Each row is where one point has got to under a steady rotation. How many steps took it there?
The counts run from 0 to 433.
[132 168 167 103 160 168 146 115 138 171  96 112 116 170 125  80 163 146
 115]  301
[128 144 176 137 146 122 131 122 123 193 142 125  76 171 158 122 109 138
 110]  422
[118 155 156 156 147 127 173 105  92 132 150 117 145 141 160 100  76 155
  94]  32
[174 147 105 113 163 163 171 187 108 125 145 129  98 137 140 111 112 137
 111]  224
[ 92 127 181 174 123 134 165 121 101 119 157 105 116 158 179 141 143 137
 132]  424
[144 134 122 142 117 135  89 128 139 149 192 171 116  93 182 140 122 142
 131]  126
[171 111 126 118 131 182 154 171 142 146 164 119 102 158 121 140 134 141
 103]  104
[155 189 169 163 156 110 115 145 138 103 122 124 129 167 130 144 136 149
 106]  110
[119 147 184 139 142 152 187 113 102 102  93 102 125 132 161 134 109 144
 112]  33
[127  70 112 173 117 134 142 136 112 169 108 124  99 123 149 132 172 149
 100]  133
[149 129 121 180 150 162 160 152 100 148 123 138  89 111 184 116 144  81
 128]  146
[117 146 156 145 126 159 115 144 147  94 146 130 114 130 139 158 142 194
  97]  123
[142 183 118 115 160 125 129 165 122 135  83 105 143 152 148  94 116 102
 125]  339
[155 105 111 191 143 108 134 170  96 115 107  96 126 161 175 113 130 142
 100]  373
[154  81 118 189 122 152 106 151 114 114 133 113 134 153 148 123 181 164
 111]  253
[147 109 139  89 143 155 167 129 136 183 133 116 152 148 115  98 116 185
 101]  332
[156 152 148 178 137 126 147 138 120  88 144 123 146 166 118 120 168 157
 115]  381
[107 131 151 163 115 170 174 135 105 117 124 119  99 125 165 137 174 101
 129]  425
[147 131 136 171 154 132 153 144  95  96 148 104 158 174 143 109 126 149
 109]  222
[ 95 165 124 124 144 127 141 129 144  81 101 136 144  79 193 132 126 144
 114]  46
[152 143 129 173 117 113 100 119 127  96 148 155 135  94 182 160 139 164
 117]  127
[156 123 122 127 150 118 122 145 103 136 133  99 173 156 155  97  74 180
 120]  62
[153 145 150 141 156 168 164 130 136 146 184 172 110 117 141 116 176  85
 116]  267
[110 169 170 100 145 158 122 130 167 162 175 152 117 109 169 150 127 140
 139]  156
[130 107  79 125 100 118 105 189 110 146 129 138  71 137 183 149 149 136
 114]  245
[143 131 131 151 118 152 144 158 178 136 119  92 144 103 158 160 178 147
 139]  136
[115 151 138 125 133 154 148 111 129  79 153 149 148  97 206 142 101 152
 117]  45
[ 85 180 134 144 157 101 134 122 128 155  89 151 109 161 182 117 154  96
 133]  309
[131 162 148  72 127 164 177 173 136 136 146 135 130 153 153 138 104 124
 101]  345
[ 98 165 180  91 141 148 139 119 144 122 125 128 149 161 137 138 129 169
 117]  41
[173 157 161 162 141 119 149 146 112 136 190 152 162 161 127 110 151 128
  98]  380
[118 126 146 156 114 124 153 117  95 134 181 149 115 140 148 173 145 170
  85]  393
[117 145 138 167 131 140 103 163  90  64 136 144 100 148 195 125 152 104
 129]  386
[168 183 129 126 152 120 141 151 126 128 170 172  83 112 150 171 118 105
  84]  388
[156 141 151 178 165 154 126 108 131 123  88  88 130 122 130 122 166 166
  93]  141
[138 128 126 144 121 143  95 174 169 158 107 122 142 118 157 109 198 122
 156]  137
[198 161 118 118 167 160 161 124 126 129 151 113 186 107 169 106  97 121
 113]  337
[148 152 122 132 122  87  99 140 157 187 106 151  96 117 151 164 133 167
  93]  130
[152 101 103 132  99 115 112 177 121 158 175 156 126 132 181 158 139 135
 120]  246
[125 172 154  91 138 194 145 139 163 147 129 145  85 125 162 113 154 117
 130]  155
[107 127 147 138 106 143 144 163 102 104 200 165 134 167 148 135 142 150
 118]  234
[ 89 138 159 157 130 104  91 119 146 138 134 119 137 141 171 121 146 191
 131]  11
[112 158 146 123 121 128 136 118 151 172 152 142 138 124 141 164 157 197
  83]  281
[113 117  81 122 139 138 142 124  94 145 124 150 123 121 171 101 108 171
  85]  323
[205 136 112 147 149 159 147 145 140 147 184 114 133 112 150 147 127 161
 118]  255
[135 112  86  86 129 151 123 161 135 149 120 145 151 125 190  82 168 120
 132]  56
[ 66 140 162 100 119 165 173 132 136 121  78 111 113 158 157 126 137 143
 118]  313
[135 142  77  71 124 147 135 162 127 122 112 161 107  95 167 159 137 133
  79]  357
[121 174 130 140 168 140 119  85 122 131  91 183  98 121 173 103 161 135
 104]  159
[115 137 125 146 117 158 151 153 114  59 170 156 123 138 161 145 147 141
 118]  235
[127 122  79  97 134 129 127 165 155 184  97 141 154 114 186 109 143 112
 117]  327
[ 95 128 140 134 113 142 180 101 127 145 156 161 140  90 174 153 124 147
 115]  165
[111 146 145 144 151 131  91 125 100 167 134 150  80 166 156 106 139 141
 112]  271
[ 89 128 160  63  96 164 141 125 141 171 172 154 119 126 179 111 117 159
 140]  315
[138 104 126 131 113 157 128 119 128 158 189 156 124  78 187 113 143 172
 122]  285
[115 126 117 115 108 175 134 177 144 105 129 135  77 109 142 161 179 157
 115]  395
[108 160 106 104 149 158 130 101 135 110 105 172 143  92 159 114 187 127
  91]  318
[114 154 152 116 148 172 182 142 118 124  89 118  80 131 169 118 119 113
 114]  34
[100 108  80 110 121 142 164 125  96 157 110 146 133 137 137 132 121 176
  67]  52
[151 179 117  79 127 148 101 160 130 117 147 174  84 119 132 149 148 117
 103]  237
[140 109  98 107 113 161  89 204 136 112 113 122 119 150 156 102 154 167
 130]  365
[119 143 130 123 124 139 134 141  78 108 185 159 118 139 172 122  92 169
 103]  354
[ 75 167 143 137 140 119 163 127 103 128 103 167 150 143 172 100 180 100
 123]  38
[185 144 132 169 141 148 115 177 171 115 137  68 146 110 155 160 127 152
 125]  256
[115 151 138 158 151 123 118 102  94 147 126 167  63 149 152 125 154 125
 105]  0
[146 145 161 111 143 160 100 167 124 115 173 131  98 174 140 127  91 143
 127]  384
[124 106 104 147 143 163 114 101 103 131 114 132 105 103 174 106 148 174
  96]  13
[ 99 175 188 111 115 124 122 147 184 148 134 132 134 129 172 156 169 127
 150]  428
[126 173 142 124 148 127 139  91 131 151 114 169 115 112 148 134 120 171
  74]  160
[168 139 131 140 136 152 173 175 151 122 156 100 146 130 140 161 115 119
 122]  376
[101 161 170 101 120 140 157 180 147 115 154 127 153 159 157 142 114 116
 144]  346
[ 89 158 115 116 134 128 176 143 101  98 121 154 137 112 183 122 158  91
 109]  197
[109 175 149  92 139 114 100 105 168 145 106 138 164 120 153 140 106 186
  97]  320
[120  96 172 139 132 166 134 139 159 160 148  81 158 133 181 110 127 173
 175]  24
[151 127 147 118 134 166 149 142 150 208 104 100 123 144 132 108 162 170
  93]  22
[ 95 160 145  90 113  83 132 140 161 126 124 135 180 166 133 167 131 168
 113]  200
[ 66 153 160 129 135 129 112 127 138 140  78 119 105 152 177 147 118 180
 119]  162
[ 81 109 133 142 112 154  86 131 135 144  98 125  97 148 181 115 189 174
 114]  283
[160 141 109  96 162 145 126 146 132 123  65 112 151 154 123  88 144 158
  92]  60
[132 178 173 112 152 129 160 138 163 143 123 124 120 111 182 137  95 113
 138]  307
[120 116 114 100 113 148 104 179 150  97 124  98 156 138 131 146 150 206
 115]  364
[126 162 188 145 155 141 139 117 115 139 149 100 144 159 172  95  99 163
 139]  303
[150 156 119 135 133 131 129 180 127 155 129 145 126 181 150 124 182  88
 142]  378
[146  88  91 162 118 143 102 155 103 161 131 102  82 145 185 105 142 163
 123]  404
[150 126 138 140 127 167 172 137 161 187 120  89 128 111 163 152 100 157
 122]  294
[112 124 142 108 106 138 148 162 110 139 188 163 110 195 140 129 147 136
 109]  233
[136 160 118 126 126 147 160 161 134 127 144 162  65 140 156 159 155 103
 102]  116
[152 136 152 156 135 103 119 143 138 202 149 125 157 168 146 133 139 140
 143]  410
[162 144 166 161 138 164 109 168 156 117 121 103 117 127 177 109 152 123
 180]  416
[161 133 180 148 135 163 140 151 162 137 143  80 137 124 156 148 134 152
 142]  415
[104 144 137 103 127 124 165 153 111 142 167 154 120 150 207 138  83 123
 136]  195
[ 94 133  93 108 106 139 143 189 133  87 101 129 116 134 158 184 155 137
 104]  85
[174 159 130 154 148 135 134 152 129 127 166 177 124 139 136  99 158  99
  91]  108
[176 146  89 160 174 122 109 164 130  94 115 126 161 127 133 123 147 138
  91]  369
[167 143 149 172 148 115 130  93 137 127 137 119 147 132 137 103 165 165
 102]  140
[127 179 133  90 169 129 156 124 105 127 155 184 157 145 134 108 148 116
  88]  349
[ 82 121 153 133 124 166 136 176 146 163 118 138  65 143 161 157 143 124
 146]  4
[133 164 117 129 122 161 138 165 135  76 139 167  98 126 148 141 195 136
 115]  236
[ 96 153 101  95 136 141 114 137 142 120  68 145 124 103 183 132 124 141
 106]  47
[171 117 132 152 133  89 119 164 124 142 134  93 154 172 150 136 101 181
 112]  372
[121 155 150 134 132 141 135 170 112 101 182 148 152 140 175 101  86 118
 140]  75
[110 151 146 176 136 160 133 124 122  81 115 122  83 129 176 164 126 142
  98]  274
[159 159 116 129 156 139 144 186 149  99 113 103 181 143 126 133 156 117
 126]  218
[ 90 155 149 159 112  85 119 148 125 131 131 155 128 170 164 160 177 121
 136]  119
[171 134 123 123 165 180 158 128 130 155 134 144 147 111 157  74 169 112
 123]  26
[118 162 151 129 106 110 114 130 141 167 145 152 114 110 200 177 131 126
 151]  277
[150 153 116 103 159 111 131 163 107 174 119 135 116 169 150  92 108 124
 120]  340
[ 78 158 159 150 112 151 148 145 144 100 101 101  81 139 176 174 132 151
 127]  3
[126 150 139 129 145 107 181 124 109 154 169 152 170 170 131 121 126 124
  92]  70
[124 176 175 106 123 153 159 141 174 169 161 152 123 113 150 161 135 120
 134]  427
[117 111 146 163 112 145 166 131 126  77 142 122 125 125 161 165 163 162
  98]  394
[196 149  85 124 158 114 111 157 121 149  98 124 125 143 131 135 145 143
  72]  370
[146 130 111  98 144 129 116 129 129 142 144 154 123 150 120 130 143 205
  62]  91
[110 188 154  96 141 134 122 144 119  83 108 132 150 164 138 142 124 159
  99]  351
[125 143 157 174 149 159 155 123 110  93 125 114 121 136 176  73 122 135
 135]  304
[133  91  88 157 129 145  90 169 108 117 119 110 128 146 185 102 133 162
 127]  94
[112 138 134 106 121 101 126 114 177 197 139 148 163 124 163 131 157 174
 123]  169
[129 131 120  83 144 178 197 173 104 123 117 129 107 155 137 128 129 108
 104]  344
[130 163 137 130 143 150 104 179  96 149 142 141  60 186 150 115 118 128
 119]  112
[110 130 125 143 114 124 147 150  98  66 155 146 148 112 195 152 104 146
  98]  355
[160 138 100 149 120 128 138 145 152 138 100 130 133 136 122 147 215 137
  83]  249
[135 162 140 142 139 146 130 145 100  43 153 150 155 127 166 104 143 130
 131]  76
[167 108  70 137 142 150 119 148  90 137 147 143 118 113 175 103 142 151
 105]  95
[112 187 148 126 148 139 123 144 157 113 116 127 163 165 171  92 149  94
 150]  188
[107  99 115 155 150 125 115  86 117 135  97 129 168 154 166 100 168 191
 118]  171
[152 127 110 186 125 119 158 155 164 105 106  91 140  86 175 179 163 133
 111]  407
[110 130 183 148 127 130 154 116 118 167 148 114  90 165 165 152 105 141
 142]  423
[166 141 129 131 144 129 110 119 129 152 143 135 105 118 128 157 140 192
  66]  401
[154 118 119 112 141 126  80 152 150 120 152 129 149 152 140 137 110 216
  82]  92
[176 123 114 148 134 111 126 154 109 197 154 138 149 166 153 139 124 140
 111]  100
[172 134 116 140 145 108 131 167 149 110 128 111 171 119 160 176 121 134
 105]  97
[118 145 138 139 128 114 163  93 126 172 140 174 123 130 148 154 189 141
  71]  280
[111 166 167 127 150 139 162 138 117  93 103 102 127 152 155 132 108 162
  98]  192
[114 137 130 136 152 149 195 141  89  92  93 108 148 157 149 114 131 107
  97]  343
[113  88 124 127 132 176  97 133 126 158 145 142  98 129 178 103 171 159
 117]  284
[157 118 153 197 128  94 111 116 135 178 135 100 178 156 139 129 179 152
 130]  411
[134 123 133 125 127 128 141  92 116 149 165 184  98 142 127 134 179 163
  71]  121
[159 188 181 129 162 156 153 118 164 136 164 163 120 117 138 148 157 128
 119]  268
[ 71  96 115 130 127 132 135 127 113 184 130 151  96  99 197 120 131 142
 106]  164
[158 119 130 155 140 179 168 136 127 166 137 126 109 143 122 113 174 163
  89]  413
[164 125 150 138 117 147 156 162 123 184 141 112  84 160 133 150 130 149
 115]  263
[159 182 169 131 174 149 131 131 161 131 111  97 160 117 157 118 132 133
 127]  28
[ 96 126 107 105 126 162 139 134 155 143  64 133 144  83 163 144 183 146
 115]  167
[138  98 104 129 153 167 134  89 112 136  98 138 141 127 160  82 152 187
  84]  172
[154 175 123 137 162 105 173 140 113 143 155 180 132 146 138 146 135 108
  92]  229
[164 164 134 128 129 111 131 188 128 107 156 112 137 152 180 143  95 120
 140]  226
[144 170 152 159 156 154 138 153 106 102 119 116  97 172 108 108 164 147
  90]  382
[141 133  90 118 145 126 110 139 113 113 117 154 148 149 128 134 184 168
  75]  90
[105 169 155 123 142 118 126  94 137 151 116 130 106 116 164 160 110 188
  85]  161
[129 132 109  98 121 149 129 147 147  62 109 105 150 113 161 143 135 179
 109]  205
[136 152 178 118 160 156 128 124 126 170 144 115 128 157 147  74 118 152
 136]  302
[147 117 132 143 141 155 125 175 145 145  90  74 135 113 199 105 113 148
 149]  175
[121 149 138 153 156 189 170 109 107 119 105 139  98 104 171  91 121 114
 122]  305
[147 179 100 117 153 141 153 151 100  61 127 177 125 131 161 116 156  94
 109]  77
[134 140 111 122 134  93 103 146 123 141 145 154 180 114 178 124 113 156
 126]  208
[122 184 115  79 116  98 160 133 150 142 129 168 157 139 141 162 128 127
 112]  199
[104 119 130 110 108 153 132 145 130 185 167 170 106 123 201 132 142 136
 124]  5
[171 115 138 183 126  95 157 158 106 146 148 120 178 167 150 135 133 146
 111]  101
[119 185 160 116 174 131 147 105  96 155 154 169 153 155 161  92 129 136
 111]  190
[167 103  93 158 142 135 146 178  71 135 125 112 114 151 144 114 146 124
  99]  374
[ 90 141 122 108 123  77 111 117 134 174 121 150 182 137 179 135  92 167
 120]  49
[144 124 101 156 118 124 132 160 140 104 128 132 167 119 143 166 191 148
 106]  248
[ 97 151 144 175 115  99 120 126 137 114 122 160 136 119 185 150 169 132
 134]  278
[117 173  92  71 130 105 104 141 149 165 101 158 115 110 181 132 113 150
 112]  48
[160  84 107 148 129 163 167 143 140 175 152 124 116 128 156 145 149 161
 102]  134
[124 165 134 118 125 128 147 169 151 155 153 161  96 135 153 166 154 110
 101]  117
[145 109 129 187 120 135 176 157  91 106 126  98 152 166 131 115 170 146
 102]  102
[127 164 144 119 128  82  80 157 126  97 140 150 148 133 160 138 142 160
 116]  239
[106 135 123 168 111 101 139 109 123 141  93 178 107 129 163 153 206 118
 102]  279
[154 155 116 115 162 137 128 140 158 106  75 111 181 139 132 107 155 169
 115]  59
[111 155 166 103 112 122 164 143 154 170 145 131 153 135 194 126 107  89
 162]  36
[ 84 113 114 125 145 111  96 126  90 120  85 136 138 139 184  90 134 164
 109]  322
[159 143 124 128 155 118 139 130 149 109 128 129 223 115 148 129 135 158
 110]  58
[146 131  81  73 130 147 100 153 131 133 134 160 135 108 184 113 113 144
 127]  207
[164 126 164 134 146 140 120 143 136 172 139  96  87 146 163 114 112 167
 126]  143
[129 126 172 172 118 145 157 163 120 130 164 109 129 152 161 143 165 123
 162]  265
[103 159 120 140 141 143 138 117 148 115  86 153 137 105 136 139 205 130
 104]  8
[111 138 105 126 132 144 156 176 119  58  96 142 120 108 178 160 139 129
 102]  356
[113 124 129  83 139 133 111 158  93 117 143 164 104 188 169 107  95 164
  97]  353
[160 110  99 152 130 167 162 172 106 131 129 105 108 163 121 132 166 128
  87]  103
[123 171 143 118 159 131 118 134 114 128 122 162 141 172 157  58 147 108
 140]  189
[127 120 124 128 117 128  80 177 136 103 133 108 141 161 162 124 119 198
 111]  93
[143 190  99  76 149 128 141 142 133 106 125 181 115 133 141 123 122 118
  86]  78
[162 141 107 121 148 132  93 131 161 171  87 141 104  74 167 129 170 155
 111]  288
[ 81 156 121 147 132 145 149 132 126  80 124 164 167  90 193 119 160 136
 119]  317
[159 149 123 122 150 102  81 122 155 202 125 140 131 125 162 120 139 153
 128]  289
[162 126  96 107 160 163 183 161 116 152 119 123 136 116 150 128 107 102
  94]  65
[103 160 166 141 118 102 184  90 120 155 150 148 139 150 147 129 124 146
  99]  311
[137 100  96 110 121 122 163 135 105 145 158 157 140 140 134 133 152 179
  68]  362
[130 148 132 176 114 139 159 164 125  80 134 136  99 131 161 159 139 110
 113]  115
[106 166 147 129 138 109 147 171 121 105 100 123 126 195 120 170 162 151
 104]  231
[115 187 170 152 142 116  91 149 139 130 108 134 100 181 146 130 171 136
 128]  270
[112 137  88  75 104 132 117 211 131 126 132 156 105 146 153 157 172 123
 111]  86
[ 97 173 144 149 153 126 112  93 120  94 113 159 127 129 190 108 156 126
 130]  158
[ 88 111 126 162 135 146 102 111 122 114 107 133 119 128 190 117 158 184
 118]  12
[126 132 147 120 144 160 129 157 123 125 120  75 174 146 182  81 116 166
 147]  334
[104 157 139  93 148 167 152 146 117 106  73 116  94 164 169 126 104 140
 101]  193
[138 128 140 113 145 155 127 135 160 132 122  94 158 105 184 122  87 193
 116]  174
[158 150 117 139 172 112 175 114 142 160 122 118 164  89 164 121  95 134
 119]  178
[176 127 108 124 172 159 156 146 100 140 157 133 140 103 167  80 109 112
 112]  336
[143 156 149 126 164 138 124 111 112 169  86 116 109 168 160  73 146 124
 136]  30
[148 136 137 162 154 141 115 172 115 101 151 142 142 146 144  84 180  96
 144]  107
[ 86 168 166 135 134 123  98 130 144 129 125 162 133 133 169  96 196 134
 153]  429
[138 167 170 148 170 162 149 127 151 138  84 110 144 151 125 102 184 138
 121]  300
[112 165 180 138 142 149 142  87 136 103 139 138 133 119 147 129 120 190
  79]  432
[111 108 128 104 131 150 150 121  99 136 177 174 144 136 151 110 124 180
  82]  203
[ 78 168 180 142 121 136 184 112 123 113 119 118 145 154 150 158 139 177
  94]  312
[168 169 138  71 140 183 174 159 158 137 150 137 160 111 146 111 111 106
 124]  186
[173 143 106 116 127 117 110 151 161 182 137 143 145 136 121 143 186 174
  86]  250
[172 156 133 199 148  88 158 123 124 154 150 131 141 159 152 151 127 123
 106]  260
[144 196 186 156 156 137 125 138 170 109 141 125 120 147 142 171 142 138
 127]  269
[164 107 120 175 122 122 147 130 137 141 152 111 151  85 184 153 122 155
 111]  406
[111 178 176 128 134 126 111 122 150 126 156 157 128 111 199 122 132 131
 167]  157
[117 121 100  82 118 148 160 136 143 155 129 113 156 100 147 154 119 175
  80]  53
[ 97 139 152 146 113 126 136 124 134 142 175 171 136  85 186 152 153 142
 130]  6
[ 95 145 152 144 103 128 125 130 159 144 120 115 120 146 139 175 162 201
 107]  282
[128 115  93 118 129 104 103 155 138 172  95 118 110 124 184 131 163 131
 129]  17
[160 169 128 149 142 143 138 142 103 105 124 161  87 109 153 130 162 101
  84]  387
[135 161 111  82 127  94 131 165 154 141 131 160 135 133 164 184 113 136
  97]  358
[ 87 130 118 107 137 175 139 111  98 125 172 184 123 122 186  84  98 159
 120]  44
[150 129 134 102 145 193 203 141 120 123 138 147 131 120 148  89 143 109
 109]  185
[120 125 102  85 101 111 125 169 130 144 160 181 147 137 168 158 155 152
 119]  87
[140 183 105  71 151 127 129  98 149 151 114 164 135  95 153 121 135 158
  92]  319
[165 143 120 128 134 132 164 168 149 114 136 119 188 110 153 141 142 130
 127]  217
[152 130 120 137 128 152 145 128 168 128 113 110 144  65 186 171 108 166
 129]  15
[163 147 122  93 172 118 114 142 129 168 121 118 140 167 143  79  99 169
 115]  61
[120 122 107 143 156 112 169 128 132 129  94 120 197 134 144 100 188 148
 100]  330
